Each named turn below is shown by a few rows before and after it. Which turns, in which order, take the first row of each later pair to the second? The first pair is answered.
T (before -> after):
[-1.13  1.40 -0.63 -0.58 -0.37  0.07  3.47 -1.43]  ->  [ 0.58  1.72 -1.72  1.68 -0.43  1.11  2.56 -0.14]
[-2.40 -1.98 -0.10  0.13  0.99  3.49 -1.73  0.05]  ->  [-0.54  0.62  1.55 -3.80 -1.12  1.18 -0.44 -2.50]
[-1.94 -0.33  0.66 -0.19 -0.34 -0.74  1.43  0.63]  ->  [ 0.83  1.61 -0.08 -0.22 -1.19 -0.83  1.50  0.52]
[ 0.47 -0.80 -1.32  2.62  2.35  0.39 -2.61  0.29]  ->  [-1.48 -1.19  1.32 -1.40  2.18 -1.44 -1.23 -2.31]
G (before -> after):
[ 5.12  0.72  0.00  0.68 -2.00 -3.23 -1.23 -1.64]  ->  [ 3.17  1.07 -1.06 -2.76 -2.26  1.64 -3.35 -2.39]
[ 1.08 -0.48  0.89 -0.41  0.60 -1.85  1.17 -0.37]  ->  [ 2.13 -0.02  0.16 -0.59  0.39 -1.18  0.03 -0.65]
[-0.76 -0.90 -0.68  1.74  1.42  1.01 -2.44  1.31]  ->  [-0.59 -1.44 -0.80  1.93  1.26  0.41 -1.71  1.71]
E (before -> after):
[-2.45 -1.91  1.60 -1.38 -0.02 -1.14  1.09 -0.83]  ->  [-1.62 -0.54  0.96 -1.75 -0.53 -0.86  3.08 -0.63]
[ 0.30 -3.28 -1.41  3.33  0.25 -0.43 -2.17 -1.02]  ->  [ 2.59 -0.69  0.15 -0.27 -1.74 -2.55 -1.35 -3.23]
[ 0.53 -2.35  1.61 -1.59  0.32 -1.26 -1.78 -2.91]  ->  [ 2.55  1.62  0.01 -1.88 -1.70 -0.48  2.92 -0.75]
[ 1.09  2.98  0.37 -3.74 -1.45  0.87  5.19  2.14]  ->  [-3.28 -1.58 -0.33  1.44  2.13  3.53  1.71  4.53]

Between the rows of a pair lie 2 to 3 turns.
[-2.49 -2.03 -0.69  0.72  0.80  1.64  0.81 -0.16]  ->  [-0.21 -0.09 -1.42 -1.87 -1.47  2.47 -0.46 -2.03]
E, T, G
[-2.21 -1.43 -0.81  1.46  1.53  2.05 -1.85  0.78]  ->  [-0.38  1.52 -2.05 -1.50 -0.08  3.98 -0.39  0.31]
T, T, G
[ 2.07 -0.64 -1.50  5.52  0.58  1.48 -3.32  2.79]  ->  [-2.00 -1.12 -1.61  2.85  1.67  5.06 -2.70  2.57]
G, G
[-1.15 -2.60 -0.80  0.87  0.44  1.85 -4.48 -1.30]  ->  [-3.42 -0.75 -1.81  0.21  1.55  3.07  1.68  0.75]
E, E, T
[-4.00 -1.54  1.72  1.59  1.22 -1.65  3.85  1.62]  ->  [ 3.90  3.40  0.26 -1.42 -3.03 -1.19  2.35 -0.51]
T, G
[ 0.51  2.58 -1.82 -2.04 -1.19  1.76  2.72  0.55]  ->  [ 2.37  2.61 -2.36  0.07 -1.56  2.59  0.73  0.39]
E, T, T
[ 4.57  0.83  0.06  1.82 -1.49 -2.06 -1.00 -0.36]  ->  [-0.86 -0.21  1.20 -4.01 -0.36  0.90 -2.18 -2.95]
G, T, T
[-0.58 -1.68  3.16 -0.45  0.07 -3.60 -1.17 -1.51]  ->  [ 2.55  0.41 -0.13 -1.12 -2.36  1.20 -3.48 -0.92]
T, G
[-3.13 -1.96  1.49 -0.91  1.75  1.46 -0.27 -1.00]  ->  [ 1.74  1.24 -1.36  0.60 -0.60  4.00 -0.91  0.34]
T, G, T
[-2.82 -0.86 -0.64 -3.07  0.18  3.40 -1.99 -1.18]  ->  [ 0.34  0.35 -1.18 -2.10 -1.13  3.23 -3.60 -1.45]
T, T, E
[ 0.06  0.62  1.31 -2.94 -0.70 -1.44 -0.61 -0.95]  ->  [-1.47 -0.96  1.08 -2.02  0.41 -1.07 -1.89 -0.82]
E, E, E
[-1.73 -2.82  2.21  0.00  2.73 -0.53  1.33  1.62]  ->  [ 0.84  0.03  2.06 -1.83  1.09 -0.81  4.76  1.36]
E, E
[-2.55  1.06 -2.35 -1.75 -0.89  5.88  2.10  0.32]  ->  [ 0.32  1.12  0.00 -4.86 -2.58  2.63 -0.44 -3.36]
E, T
[-0.85  1.95  1.33 -1.29  0.52 -2.26  3.12 -0.14]  ->  [ 1.91  2.62 -1.89  0.98 -0.41  1.80  1.25  1.42]
T, G
[-0.81 -0.65  0.01 -2.68 -0.09  2.69 -3.27 -2.07]  ->  [ 4.10  0.99  1.44  0.14 -1.05 -4.14  1.64 -0.73]
G, G, T
[ 2.74 -2.48 -2.14  2.99  0.77 -0.72 -2.30  1.67]  ->  [ 3.09  0.47 -0.08 -3.55 -1.65 -3.16  1.25 -1.71]
T, E, G
[ 2.36  0.43 -1.01  3.24 -0.38 -2.14  1.34  2.53]  ->  [ 0.53  0.81 -3.08 -0.31 -0.68  3.69 -1.11  0.75]
G, G
[ 2.63  0.69 -0.99  4.65  0.29 -1.76  2.18  3.12]  ->  [-2.04 -0.86  3.01 -4.00  0.09 -2.59 -0.80 -2.78]
G, T, E
[-1.54 -0.87 -1.66  2.82  1.48  1.42  0.27  1.90]  ->  [ 1.35  1.83 -0.89  0.34 -0.80  0.05  3.07  0.58]
T, E, T
[ 3.59  1.76  1.14 -0.80 -1.94 -4.04 -0.06 -0.48]  ->  [-1.09 -2.79  0.38  3.69  1.91 -1.11 -2.42  1.98]
E, E
[-2.36 -0.23  1.74 -5.30  0.82 -1.80  3.22 -1.85]  ->  [-1.59  0.30 -0.28  0.74  1.63 -2.10  5.98  2.46]
G, E
[-1.45 -1.19  1.09  0.40  0.12 -3.71  2.45 -0.05]  ->  [-2.44 -2.23 -0.96  2.21  0.74  1.46 -1.14  1.24]
T, G, T
[-1.96 -4.02  3.76  0.82  2.51 -5.76 -1.76 -1.71]  ->  [-0.46  0.85 -0.72  3.29  1.42 -2.60  6.12  3.61]
E, E
[ 0.83  0.13 -2.94 -0.34  0.02  5.35 -1.63  0.91]  ->  [ 0.68 -1.46  2.20  2.05  1.78 -4.70  2.01  1.26]
T, G, G
[-2.86 -2.14 -0.45  3.11  2.44  0.75 -0.39  3.27]  ->  [-1.40  1.55  0.59 -1.19  0.52 -1.32  5.03  2.75]
T, E
[ 2.23  1.59  1.49  0.35 -0.23 -1.01 -0.86 -0.88]  ->  [-1.69 -1.10  1.67  1.34  1.90  0.22  1.02  1.21]
E, T
[-2.18  2.12 -2.28 -5.28 -1.07  4.31  1.56  0.82]  ->  [-5.68 -1.72  0.40  0.19  2.68 -0.12  3.49  3.27]
E, G
[-4.00 -0.94  2.38 -3.28  2.35 -2.11  2.47 -2.03]  ->  [-4.49 -0.55  0.56 -1.33  2.92 -0.20  3.89  0.98]
E, E
[ 3.28  3.11 -0.04  1.87 -1.19 -3.54  4.97  0.79]  ->  [ 1.69  4.39 -3.28 -3.35 -1.65  4.19  1.20 -1.11]
G, G
[-2.84 -1.07  1.16  1.45  1.81 -1.66  1.64  1.44]  ->  [-2.63 -2.34  1.52  2.14  1.70 -2.68 -0.84  0.81]
T, E, E
[-0.10 -1.18  0.62  0.45 -0.29  1.38 -4.85 -0.48]  ->  [ 3.24  2.86 -0.82 -0.50 -2.49  1.32 -0.73 -0.04]
T, T, E
[ 0.67  1.17 -0.38  2.98  0.70 -0.06  3.23  2.09]  ->  [ 1.59  1.26  1.46  2.63  0.00 -2.69  2.56  0.82]
T, G
[ 1.58  1.70  0.40 -2.85 -2.34 -2.96  1.30 -2.74]  ->  [-0.73 -2.83 -0.37  3.86  1.18 -1.88 -1.81  0.67]
E, E, G
[ 0.12  0.99  2.98 -2.62 -1.32 -4.41  3.96 -0.91]  ->  [-4.11 -3.73  2.34  2.17  2.45 -1.90  0.84  0.78]
E, E
[ 2.77  1.81  1.06 -3.67 -1.02 -0.48 -3.22 -1.27]  ->  [ 0.61  2.42  1.16 -5.29 -0.53 -0.42  0.26 -0.69]
T, T, E
[-6.71 -1.91 -0.98 -1.06  3.21  1.53  2.56 -0.26]  ->  [-1.58 -2.67 -1.60  2.64  1.99  1.34 -6.43 -1.09]
T, T, E
[-3.20 -0.22  0.15 -2.23  2.71  3.63 -1.68  0.49]  ->  [-0.96  2.04 -0.23 -4.21  0.91  2.90  1.57  0.56]
E, E
[ 1.07  2.45 -0.40  3.39  0.06 -2.73  4.29  2.83]  ->  [-1.16  2.06  2.33 -3.99 -0.60 -3.36  3.05 -2.14]
G, T, T
[ 0.69  0.15  1.28  0.08  0.24  1.86 -5.86 -3.30]  ->  [ 1.09  0.50 -0.90  2.40  0.33  4.05 -5.48 -1.00]
G, T, T
[ 3.57  0.27  3.11 -1.04 -1.97 -4.14 -1.08 -1.93]  ->  [ 4.64 -0.24  1.35  2.11 -1.51 -2.22 -3.95 -0.60]
T, E
[-0.13 -0.05  0.70 -2.87 -0.08  3.78 -1.93 -0.51]  ->  [ 2.67  1.32  1.59  0.36 -0.41 -2.04  2.48  1.55]
G, G, T
[ 2.54  4.04 -4.96  1.72 -1.11  5.53  0.19  2.20]  ->  [-3.24  2.29 -3.40  0.06  1.28  5.54  4.36  3.07]
T, T, E
[-0.24  0.14 -1.24  3.17  1.23 -0.43  1.54  3.25]  ->  [ 1.59  1.72 -2.83  1.99 -0.44  2.69 -0.79  2.67]
G, G
[ 2.77  1.11  0.36 -1.73 -1.07  1.86 -4.14 -1.76]  ->  [ 1.43 -0.06 -0.16 -0.71  0.17  2.45 -5.25 -0.77]
E, E, E
[-1.12 -1.44 -1.27  2.71  1.25  2.53  0.73  2.62]  ->  [ 1.07  1.41 -2.14  1.04 -0.19  2.11  3.13  2.41]
E, E, E
[ 3.17 -1.22 -0.32  6.13  0.51  0.91  0.18  3.07]  ->  [ 4.13  1.02  0.23 -2.63 -3.29  2.65 -2.89 -2.86]
E, E, G
[-3.32  2.63 -1.81  0.40 -0.38  3.05  5.35  1.73]  ->  [-2.27  0.28  2.59 -4.44 -1.31 -0.81 -1.32 -4.59]
E, E
[ 2.68  2.32  0.97  0.38 -1.78 -2.61 -1.39  0.07]  ->  [-2.63  0.57  0.92 -2.88 -0.66  0.56 -2.70 -0.81]
G, T, T
[ 1.49 -0.37  1.05  1.23 -2.25  2.78 -3.36  0.58]  ->  [-0.36 -2.34  3.82  2.35 -0.41 -1.69 -1.47  0.03]
T, G, G
[-3.36 -3.21  3.12  0.45  2.92 -1.63  0.50  0.66]  ->  [ 3.77  2.34 -1.36  2.25 -0.40  1.64  1.80  3.02]
T, E, G
[ 2.06  0.47 -0.20  0.66  1.84 -7.55  3.88  1.29]  ->  [ 3.92  0.77 -4.97  4.57  1.82 -1.20  0.71  4.00]
G, E
[-2.64  0.32  2.77 -2.20  0.33 -1.89  3.81 -0.48]  ->  [ 0.79 -1.85  2.18  1.10 -0.22 -1.86 -4.67 -1.75]
T, E, E
[-0.84 -1.63 -0.80  4.39  0.77 -1.29 -0.65  2.45]  ->  [-3.91 -2.09  1.25 -1.58  1.03 -0.07 -2.01 -1.42]
G, G, T
[ 0.46 -2.73 -1.17  3.44  1.76 -1.46 -3.63 -0.92]  ->  [ 0.99 -0.15 -3.28  4.30  1.66  0.60  0.94  1.80]
T, E, T
[ 1.00  0.26  1.50 -1.04 -1.76 -2.02 -1.61 -4.59]  ->  [-2.23 -1.14  0.56 -1.27 -0.48  1.92 -2.86 -3.60]
T, G, T
[ 4.97  1.37 -0.66  1.17 -3.15  1.63 -3.17 -4.74]  ->  [-3.49 -3.38  1.00  6.27  2.34 -1.03  1.65 -1.23]
E, T, G
[-0.49  0.32 -0.96  0.83 -0.17  4.33 -1.64  0.90]  ->  [ 0.25 -0.66  0.65  3.67  0.33 -0.60  0.80  2.48]
G, G, G
